In the data rows, 128 means zero.
Here are some points, each followed by its number:
[117 103 108 111 197 139 120 121 130 154 195 123 118  94 130 118 128 181
 119 117 106 107] 0
[112 103 112 115 104 179 122 216 166 186 131 116 110  72  99 130 123  92
 118 159 255 113] 1
[112 114 157 130 174 128 127 140 122 103 134 119 140 130 162  94 102 196
  99 114 105 135] 2
[116 179 203 171  99 133 229 131 121  89 109 118 143  71 104  96 124  69
  99 114 102 174] 3
[117 106 113 114 130 178 208 170 134 110  87 121 109  75 114 191 185  85
 146 176 225 109] 4
[115  95 122 149 151 119 118 120 127 101  98 124 108  89 140 120 120 117
 126 114 115 109] 5
[117  96 115 110 207 134 115 122 126 122 144 112 106 128 169 109 124 213
 106 116 110 102] 6
[122 105 121 152 158 112 113 114 124  97  91 137 178 255 134 119 115 188
 108 119 105 104] 7
[113 101 110 128 193 129 120 146 152 255 255 114 108  78 108 134 122 138
 120 113 114 108] 8
[207  94 111 102  93 117 111 118 126  96  91 121 111  74 104 122 125  90
 111 122 104 162] 9
[118 107 108 125 189 118 115 111 120 114 127 125 106 118 146 113 117 199
 104 118 106 112] 10
[112 122 147 184 133 118 116 120 124 116 130 114 107 116 157 119 124 213
 116 112 108 115] 11
[121 146 156 167  98 109 114 116 129  94  97 121 111  72 103 114 118  98
 107 117 107 138] 12
[115 105 112 106 121 171 115 112 124 105  87 118 112  72 105 120 116  88
 110 116 112 194] 13
[118 190 199 217  99 110 104 113 126  95 100 175 232 255 125 118 117 108
 143 117 111 108] 14
New points follow, each followed by the numbers of its five nearest points above, smallest number first.
[116 104 130 138 167 117 112 115 119 119 137 116 117  85 131 126 122 178
 107 116 104 116] 0 2 5 10 11
[116 224 139 126 101 108 115 118 125  90  91 196 255 240 123 122 128  85
 170 192 242 112] 4 5 7 12 14
[116 101 109 111 100 130 130 114 124 100  88 122 106  78 108 119 138  89
 108 124 160 110] 4 5 9 12 13
[119  99 114 131 187 119 119 119 122  97  99 122 141 255 158 117 120 170
 108 121 113 111] 2 6 7 10 11
[165 107 110 114  95 114 116 137 158 255 255 120 113  79 101 207 201  95
 229 153 123 118] 0 1 4 5 8
[118 154 183 212 110 113 116 121 123 102  93 125 117 204 166 123 116 172
 110 117 110 117] 2 5 7 11 14
[119 101 108 104 104 118 112 119 122 113 140 126 111  74 108 129 122 152
 111 125 114 107] 0 5 9 10 12
[209  96 107 110  97 116 113 118 120 150 178 118 112  77 106 218 135  93
 239 141 110 119] 0 5 9 12 13
[222 102 102 105  89 106 112 116 128  94  94 136 109 109 155 115 119  89
 164 206 245 111] 1 4 5 9 12
[118 114 135 166 146 112 122 115 127 107 112 121 107 119 159 122 122 215
 108 118 106 105] 2 5 6 10 11
[122 104 113 123 192 128 123 111 114  99 104 122 122 255 177 123 120 191
 112 110 113 109] 2 6 7 10 11
[111  99 118 113  98 117 118 115 120 103  93 129 107 163 164 118 126  91
 237 132 108 106] 5 9 11 12 13
[119 101 110 104  99 113 111 114 123 104 109 122 115  86 130 120 121  98
 158 120 102 106] 5 9 10 12 13
[114 240 151 130  92 109 120 115 122  97  84 145 206 255 126 113 123  86
 119 181 255 112] 2 5 7 12 14
[119 115 129 163 154 107 117 113 120 109 119 117 113 122 159 121 122 213
 107 121 110 109] 2 5 6 10 11
[118 241 196 182  95 112 114 124 118 131 158 118 113  80 127 117 114 207
 114 111 108 112] 2 5 10 11 12
[108 112 143 132 165 134 128 138 118  98 113 132 173 255 152  99  97 139
 107 108  97 127] 2 6 7 10 14
[115 130 105 106  99 118 132 206 164 160 116 125 106  73 104 199 132  86
 105 115 106 205] 1 5 9 12 13
[126 107 109 106 103 112 113 117 127 123 144 125 106  76 106 138 123 106
 135 115 108 112] 0 5 9 12 13
[126 104 101 104  92 118 116 115 121 140 168 113 117  79 110 154 126 115
 131 122 113 111] 0 5 9 12 13
[112 201 152 102  95 135 128 163 144 255 255 121 139  75 106 179 114  82
 158 118 105 128] 0 1 5 8 12
[119 255 180 162  99 118 116 122 121 111 129 126 115  85 132 114 120 206
 115 116 109 111] 2 5 10 11 12
[112 103 115 128 194 117 124 119 132 173 211 122 112  84 132 116 123 207
 110 116 106 108] 0 2 6 8 10
[112 122 145 137 157 135 130 150 135 255 255 120 139  75 115 104 107 138
 111 111 103 137] 0 2 6 8 10
[124 106 108 111 163 170 117 115 123 183 228 121 110 101 141 118 126 211
 111 120 109 108] 0 2 6 8 10
[114 109 137 172 143 124 115 113 123  96  89 134 164 255 152 116 114 116
 136 119 103 120] 2 5 7 11 14
